Here are some points, one per row:
[ 0.8  0.1 -1.4  0.3  1.7 -1.2  1.6 -1.6 -0.3  0.8  0.4 -2.9  1.3]
[ 0.6  1.5 -0.7 -0.9  1.8  1.  -0.6 -0.5  1.8 -0.9  1.6  0.4 -1.5]
[-2.1 -0.9 -1.9 -0.4  0.2  1.7  0.7  0.3  2.5 -2.5  1.3  0.7  1.3]
[ 1.2  1.6 -0.9 -0.4  1.3  1.2 -0.3 -1.2  1.2  0.2  1.7 -0.5 -1.7]
[ 0.6  0.6  0.5 -1.6  0.5  0.3 -0.1  0.   0.3 -0.7  0.2 -0.2 -0.2]
[-0.1  0.5 -0.6 -0.7  1.1 -0.6  0.9  0.  -0.1 -0.7  0.2  0.2  1.3]
[ 1.   1.5  1.7 -1.   1.5 -1.2  0.5 -0.2 -1.  -1.4 -0.4  0.4  0.4]
[ 0.3 -0.1 -0.9 -0.9  1.6 -0.4  1.5 -0.4 -0.2 -0.3  0.1 -0.7  1.4]
[-0.7 -1.1  0.7  0.6 -2.   0.  -0.5  0.3 -0.1 -0.7 -0.4  0.4 -0.6]
[-0.2  1.1 -0.7  0.1  0.1 -1.9  0.8  1.2 -0.8  0.1 -0.8 -0.4  1.7]
[ 1.5 -1.5  0.9  0.5  0.  -0.5 -0.2  0.6 -1.   0.  -1.  -0.2 -0.3]
[-0.9 -1.2  0.   0.7 -1.6  0.6  0.6 -0.3  0.1 -0.4  0.3  0.2 -0.4]
[-2.1  1.6 -2.7  1.2  0.   0.4  1.2  0.7  0.8  1.7  0.4  0.2 -0.3]
[ 0.4 -0.7  0.8  0.2  0.6  0.4 -0.3 -2.7  1.5  0.4  1.1  1.3 -1.1]
[-1.1 -1.1 -1.4  1.1 -0.8  2.3  0.4 -0.4  1.7 -0.5  0.9 -0.3 -0.3]
[-0.4  0.6  0.3 -2.   0.3  0.3  0.1  0.7  0.6 -1.7  0.4  0.5  0.5]
[-1.3  0.6 -0.5 -0.8  0.7  0.8 -1.  -0.2  1.8 -1.5  1.7  1.6 -2.3]
[ 0.5  0.4  1.1 -0.5  0.6 -0.9 -1.8 -0.5 -0.3  0.8 -0.2  0.1 -1.5]
[-1.5 -0.3  0.2 -0.1 -1.4 -0.8  0.8  1.8 -0.7  1.  -0.2  0.8 -0.2]
[ 1.2  0.4 -1.1 -0.1  1.5 -0.2  1.3 -0.7 -1.2  0.9 -0.1 -1.5  1.1]
[-1.9  0.3 -1.5  0.5  0.3  0.8 -0.1  1.3  1.   0.3  0.5 -0.1  0. ]
[-1.   0.4 -1.   1.6 -0.8  0.3  0.9  0.4  1.5  2.2  0.9  0.3 -0.5]
[ 1.7  1.6  0.6  1.7 -0.3  1.   0.6 -2.2  0.3  0.   0.7 -1.6 -1.2]
[ 0.3  2.3  1.5  0.4 -2.4  0.3 -0.5  1.3 -1.1 -0.2 -1.2  1.1 -1. ]
[ 2.3 -0.3  1.2 -1.1  1.  -0.7 -0.9 -0.8 -0.9  0.6 -0.4 -0.7  0.6]
[ 0.2 -0.9  0.8  0.9 -0.9 -0.9 -1.1 -1.  -0.3  0.4 -0.5  0.6 -0.7]
[-0.4 -0.7  0.4 -1.7 -0.1  0.9 -1.5  0.   0.8 -1.9 -0.1  1.   0.5]
[-0.5  1.7 -0.1  0.2 -0.8 -0.5 -0.2  0.8 -0.5  1.4 -0.8  0.2 -0.4]
[ 0.   1.1 -0.3 -1.   1.   0.9 -0.4  0.   2.  -1.6  1.7  0.8 -0.9]
[-0.1  0.3  1.9 -1.1 -1.4 -1.4 -1.2  1.7 -1.5  0.9 -2.   1.4 -0.1]
[-0.1 -0.5 -0.7 -0.1  1.4 -0.7  1.6 -0.2 -0.8  0.8  0.  -1.3  1.3]
[-1.5  0.2 -0.7  1.2 -0.6  0.3  1.   0.4  1.5  1.7  1.   0.6 -0.3]
[ 1.6 -1.4  1.   0.6 -1.1 -0.2 -0.3 -0.8 -0.8  0.2 -0.9 -0.6 -0.1]
[ 0.2 -1.9  1.7 -1.9 -0.5 -1.5 -0.2  0.6 -1.7  0.4 -1.7  1.5  2.3]
[ 1.  -0.8  1.7 -0.3  0.7  0.2 -1.  -1.2 -0.4  0.6  0.   0.6 -0.4]
[ 0.  -2.6  0.1  2.  -1.6  0.7 -0.1  0.1  0.1 -0.1 -1.  -0.4 -0.3]
[ 0.4 -1.3  0.6 -0.2 -1.1 -0.7 -0.1  0.2 -0.3 -1.1 -0.4  0.7  1.1]
[ 0.7 -1.7 -0.8  0.7  1.2  0.1  1.6 -0.2 -0.6  0.8  0.3 -1.5  0.9]
[ 0.6  1.4  0.3 -0.3 -1.  -0.1 -0.2  0.6 -0.7  0.5 -1.  -0.7  0.2]
[ 1.3 -0.4  1.1 -2.   0.8 -0.9 -0.5 -0.1 -0.7 -0.7 -0.6 -0.5  0.8]
[-0.7 -0.6  0.8 -1.1  0.2  1.  -0.2 -1.1  0.5 -0.4  0.4  1.3  0.2]
[-0.1  0.2  0.3 -1.3  0.4 -0.4  0.5  0.2 -0.3 -1.1  0.2  0.   1.4]
[ 0.7  0.6 -1.5  0.   1.4 -1.3  1.8 -1.2 -0.3  0.2  0.4 -2.5  1.8]
[ 0.5  0.5 -1.7  0.   1.3 -1.3  1.5 -0.4 -0.2  0.1  0.3 -2.1  1.8]
[-0.7  0.6 -0.4  0.3 -0.1 -0.7  0.5  0.8 -0.7  1.7 -0.6  0.1  0.2]
[ 0.1  1.5 -0.5 -1.1  1.7  1.1 -0.4 -0.4  1.5 -0.8  1.7  0.5 -1.3]
[ 0.3  0.9  1.2 -1.  -0.4 -0.8 -0.6  1.2 -0.8 -0.3 -1.   0.7  0.7]
[ 0.4 -1.9 -0.7  1.  -0.7  1.7 -0.7 -2.2  1.3 -0.6  1.1 -1.4  0.3]
[-0.7 -2.  -0.3  0.1 -1.   1.  -0.1 -0.2  0.6 -1.5  0.   0.9  1.6]
[ 1.5  0.5  1.3 -0.3  0.9 -1.3 -1.8 -0.8 -0.8  1.  -0.8 -0.2 -1.4]
[ 1.7 -2.4  1.3  2.3 -1.5  0.2 -0.5 -0.1 -0.6  0.8 -1.2 -0.5 -1.1]
[-0.6  2.2 -0.3  0.1 -0.4 -0.1 -0.9  0.8 -0.3  1.4 -0.4  0.9 -1.8]
[ 0.5 -0.2 -1.  -0.8  1.6 -0.1  1.6 -0.3 -0.6  0.   0.2 -0.8  1.6]
[-2.4  0.1 -1.4  0.1 -0.2  1.6  0.5  0.3  1.6 -1.   1.6  0.3 -1.1]
[-3.   0.3 -1.2  1.7 -1.2  0.8  0.   1.5  0.9 -0.8  0.8  0.5  0.5]
[ 1.2 -2.   0.8  0.4  0.  -0.4 -0.2  0.9 -0.9  0.2 -0.7 -0.6 -0.2]
[-0.7 -0.7 -1.6  0.9 -0.7  2.7  0.  -0.4  1.2 -0.2  0.5 -0.5 -0.2]
[-0.4  1.3 -0.8  0.4 -0.2 -1.8  0.7  1.5 -0.9 -0.4 -0.7 -0.4  1.1]
[ 0.6  1.6 -0.8 -1.1  1.9  1.1 -0.5 -0.6  1.6 -0.8  1.7  0.1 -1.2]
[ 0.3  0.9 -0.7  0.6  1.2 -1.   0.9 -1.1 -0.5  1.8 -0.4 -0.9 -0.4]
[-0.1  1.7 -0.7  0.2  0.2  0.8 -0.5  0.2  0.   1.1  0.4  0.2 -1.4]
[ 0.   0.7 -0.7 -0.7  1.2 -0.3  1.3 -0.2 -0.2 -0.5  0.2 -0.3  1.7]
[ 0.1 -0.8  0.4 -1.1  0.2  0.9 -1.  -0.5  0.5 -1.6 -0.3  0.6  0.4]
[-0.3  0.9 -0.9  0.5 -0.6  1.6  0.9 -0.3  1.3 -0.5  1.4 -0.7 -0.3]
[ 1.4  1.1  1.6  0.2 -0.3 -0.8  0.3 -0.6 -0.4 -1.  -0.4  0.3 -0.1]
[ 1.   0.4  1.2 -0.4  0.8 -1.  -1.5 -0.7 -0.2  1.2 -0.2  0.  -1.1]
[-1.1  0.5 -1.2 -0.4  0.   1.6  0.8  0.1  1.7 -1.2  1.7  0.   0.5]
[ 0.  -1.2 -1.5  1.9 -0.4  1.8  0.2  0.   0.7  0.6  0.1 -1.9 -1.7]
[ 0.6  0.1  0.5  1.2 -1.3 -1.2 -0.6 -0.5  0.  -1.  -0.3 -0.6 -0.3]
[-1.7  1.7 -2.4  1.1  0.1  0.3  1.2  1.1  0.5  1.6  0.4  0.5 -0.3]
[ 1.1  0.6  1.   0.6  0.2  0.   0.8 -1.3  0.3 -1.2  0.6 -0.2 -0.6]
[-0.3 -0.5  0.6 -0.6  1.5  0.5 -0.8 -2.6  1.8 -0.5  1.8  2.4 -0.4]
[ 0.7 -1.5 -0.6  0.9  1.   0.3  1.4 -0.1 -0.7  0.3  0.1 -1.4  0.2]
[ 0.1  0.1  2.3 -1.  -1.4 -1.7 -1.9  1.6 -1.4  0.7 -1.9  1.3 -0.7]
[-1.5 -0.4 -0.9 -1.1  1.1  1.  -1.3 -0.5  2.5 -2.7  1.3  2.   0.2]
[-0.9  0.2  0.2 -1.  -0.2  0.3 -0.6  0.4  0.1 -0.8  0.4  0.4 -1.1]
[-0.3 -0.2 -0.2  0.   0.   1.8 -1.6 -1.   2.  -1.1  0.9  1.2 -0.8]
[ 0.2 -0.4 -1.  -1.3  1.3  0.3  1.7 -0.2 -0.7 -0.8  0.9 -2.1  1.8]
These points spread out most along one direction. How many in every 100 of the points above lie lower along it than each point below? Round to a whole number. More than half of the points above lie lower than the first one.
[ 0.8  0.8  1.2 -0.1  0.3 -0.7 -1.7 -0.3  0.   0.8 -0.5  0.2 -1.7] 76
[-1.8  0.5  0.1  1.6 -2.3  0.6 -1.4  1.3  0.1  0.1 -0.4  0.1 -0.6] 44
[ 1.1 -0.6  0.9 -1.9  0.8 -0.3  0.2  0.1 -0.9 -0.8 -0.1 -0.5  1.2] 78
[ 1.5 -0.5  1.1 -1.7  1.4 -1.  -0.8  0.  -0.7 -0.2 -0.1  0.   1.2] 86
[ 1.2 -0.9  3.2 -0.7 -1.2 -0.5 -2.1  0.  -1.6  0.8 -1.4  1.  -0.5] 100
[ 1.4  0.8  0.5  0.1  0.3 -1.6 -0.6 -0.3 -0.6 -0.3 -0.8 -1.4 -0.2] 87
[-0.2 -0.7 -0.6 -0.6  0.5  0.3  1.5 -0.3 -1.1  0.   0.3 -2.2  0.5] 54
[-0.8 -1.2  0.6  0.2 -1.5 -0.2 -0.5  0.4 -0.5 -1.3 -0.2  0.7 -0.6] 60
[ 0.5 -1.4  1.2 -0.3 -1.2 -0.2  0.2  0.1 -0.3 -1.3 -0.6  0.6  1. ] 76
[ 1.3  0.1  0.2  0.2  1.1 -0.8 -0.3 -0.9 -1.2  1.5 -0.7 -0.7  0. ] 86
[ 1.  -1.7  1.1 -0.4 -0.5 -0.5 -0.3 -0.2 -0.5 -0.8 -0.1  0.2  0.8] 78
[-0.9  0.7 -0.6  0.7  0.  -0.8  0.9  0.8 -0.6  1.6 -0.8  0.4  0.7] 67
[-0.2  0.6 -0.2  0.6 -0.8  1.2 -0.3 -0.5 -0.5  1.6 -0.3  0.4 -1.1] 49
[ 0.   1.1 -0.7 -0.9  1.2  1.2 -0.5 -0.5  1.5 -0.9  1.3  0.7 -1.3] 15
[-0.4  0.1  1.9 -1.3 -1.5 -1.9 -1.1  2.3 -1.5  0.8 -2.   2.   0.7] 100
[-0.9 -0.6 -0.1  1.1 -0.7  0.   0.7  2.6 -1.2  0.7 -1.   0.5  0.5] 76
[ 0.5 -0.6  0.5  0.2 -0.5 -1.7 -0.2 -0.6  0.5 -1.2 -0.3  0.   0.2] 67
[-1.7  0.5 -0.8  2.4 -1.6  0.8 -0.6  0.9  0.4  0.4 -0.2  0.1 -0.5] 31
[-1.  -0.4 -0.9 -0.9  0.9  0.7  1.4  0.  -0.7 -0.5  0.7 -2.   0.5] 33
[ 0.2  1.8  0.8 -0.2 -0.2 -0.5 -2.1  0.5  0.   0.8 -0.7  1.6 -2.2] 67
[-0.7 -0.6 -0.2  1.1 -0.8 -0.1  1.1  2.4 -0.9  0.6 -0.9  0.5  0.6] 72
[-1.1 -0.7 -0.2  0.8 -0.5 -0.3  0.4  2.8 -1.3  0.5 -1.1  0.5  0.7] 78
[ 1.   0.  -0.2  0.2  0.8 -0.7  0.5 -0.9 -1.1  1.8 -0.5 -1.4  0. ] 83
[-1.5  1.8 -1.7  0.8 -0.6  0.8  0.1  0.9  0.2  1.4  0.3  0.6 -0.7] 29
[ 0.4 -0.3  0.8  0.4 -1.2 -1.7 -0.5 -0.4  0.2 -1.1 -0.7 -0.2 -0.2] 78
[-2.7  0.  -1.2  2.8 -2.   0.5  1.6  0.3  1.1  1.7  0.5  1.   0.5] 24
[ 0.7 -1.4  1.1 -0.4 -1.  -0.2 -0.1 -0.1 -0.4 -0.7 -0.4  0.3  1.3] 78
[ 1.3 -1.4 -0.1  0.5  0.8  0.3  1.1 -2.  -1.3  1.8 -0.3 -1.5  1.1] 78
[ 1.  -1.7  0.5  0.5  0.5 -0.4  0.4  0.8 -0.9  0.4 -0.6 -0.4  0.1] 83
[-0.2  1.2  0.2 -0.6  0.5  0.  -1.  -0.4  0.   0.2 -0.1  0.1 -1.7] 47
